[[125 135 106 113 109 122 120 145 126 120 117 118 128]
 [119 137 133 147 133 145 120 150 142 134 119 126 134]
 [141 130 118 119 131 107 137 111 116 115 143 124 138]
 [141 141 129 128 146 118 132 125 148 153 130 130 127]
 [138 135 105 125 126 112 134 143 125 127 130 111 144]
 [128 155 132 146 131 120 118 121 134 109 130 125 140]]
:
[[128 155 132 146 131 120 118 121 134 109 130 125 140]
 [138 135 105 125 126 112 134 143 125 127 130 111 144]
 [141 141 129 128 146 118 132 125 148 153 130 130 127]
 [141 130 118 119 131 107 137 111 116 115 143 124 138]
 [119 137 133 147 133 145 120 150 142 134 119 126 134]
 [125 135 106 113 109 122 120 145 126 120 117 118 128]]

[[135 141 122 109 131 134]
 [139 144 135 104 126 134]
 [140 144 142 110 120 139]]
:
[[140 144 142 110 120 139]
 [139 144 135 104 126 134]
 [135 141 122 109 131 134]]

[[132 131 115 124 119 129 142 127 112 138 143 131 127 127 143 131]
 [128 142 116 132 107 125 144 126 121 150 145 141 117 144 139 142]
 [131 126 131 124 126 122 144 133 114 144 145 130 120 128 140 144]
 [123 131 118 122 120 128 124 118 129 121 121 126 141 129 128 108]
 [115 138 117 139 120 123 126 121 137 136 124 136 128 139 118 129]
 [112 118 138 117 147 145 133 117 140 131 118 118 136 117 133 133]]
:
[[112 118 138 117 147 145 133 117 140 131 118 118 136 117 133 133]
 [115 138 117 139 120 123 126 121 137 136 124 136 128 139 118 129]
 [123 131 118 122 120 128 124 118 129 121 121 126 141 129 128 108]
 [131 126 131 124 126 122 144 133 114 144 145 130 120 128 140 144]
 [128 142 116 132 107 125 144 126 121 150 145 141 117 144 139 142]
 [132 131 115 124 119 129 142 127 112 138 143 131 127 127 143 131]]

[[128 121 129 122 134 121 124 133 124 124 119 132 129 129 134]
 [120 130 120 126 123 128 131 117 133 122 134 128 123 135 118]
 [119 122 105 126 117 110 129 107 116 108 118 131 133 130 120]
 [137 128 145 125 139 137 125 144 137 140 132 126 122 130 133]]
:
[[137 128 145 125 139 137 125 144 137 140 132 126 122 130 133]
 [119 122 105 126 117 110 129 107 116 108 118 131 133 130 120]
 [120 130 120 126 123 128 131 117 133 122 134 128 123 135 118]
 [128 121 129 122 134 121 124 133 124 124 119 132 129 129 134]]

[[112 115 135 128 113 125 149 136]
 [116 145 141 122 143 118 111 128]
 [140 115 115 124 113 142 144 133]
 [140 145 133 117 113 118 138 117]
 [149 143 115 122 111 137 129 115]
 [137 141 116 139 112 121 131 115]
 [119 144 145 106 133 122 123 119]
 [146 121 122 113 126 148 111 125]
 [126 137 121 138 146 127 112 140]
 [131 130 133 110 118 141 138 134]
 [129 140 139 138 121 110 130 111]]
:
[[129 140 139 138 121 110 130 111]
 [131 130 133 110 118 141 138 134]
 [126 137 121 138 146 127 112 140]
 [146 121 122 113 126 148 111 125]
 [119 144 145 106 133 122 123 119]
 [137 141 116 139 112 121 131 115]
 [149 143 115 122 111 137 129 115]
 [140 145 133 117 113 118 138 117]
 [140 115 115 124 113 142 144 133]
 [116 145 141 122 143 118 111 128]
 [112 115 135 128 113 125 149 136]]

[[121 146]
 [118 148]
 [147 143]
 [105 135]
 [109 120]
 [134 130]
 [119 129]
 [103 147]
 [140 117]]
:
[[140 117]
 [103 147]
 [119 129]
 [134 130]
 [109 120]
 [105 135]
 [147 143]
 [118 148]
 [121 146]]
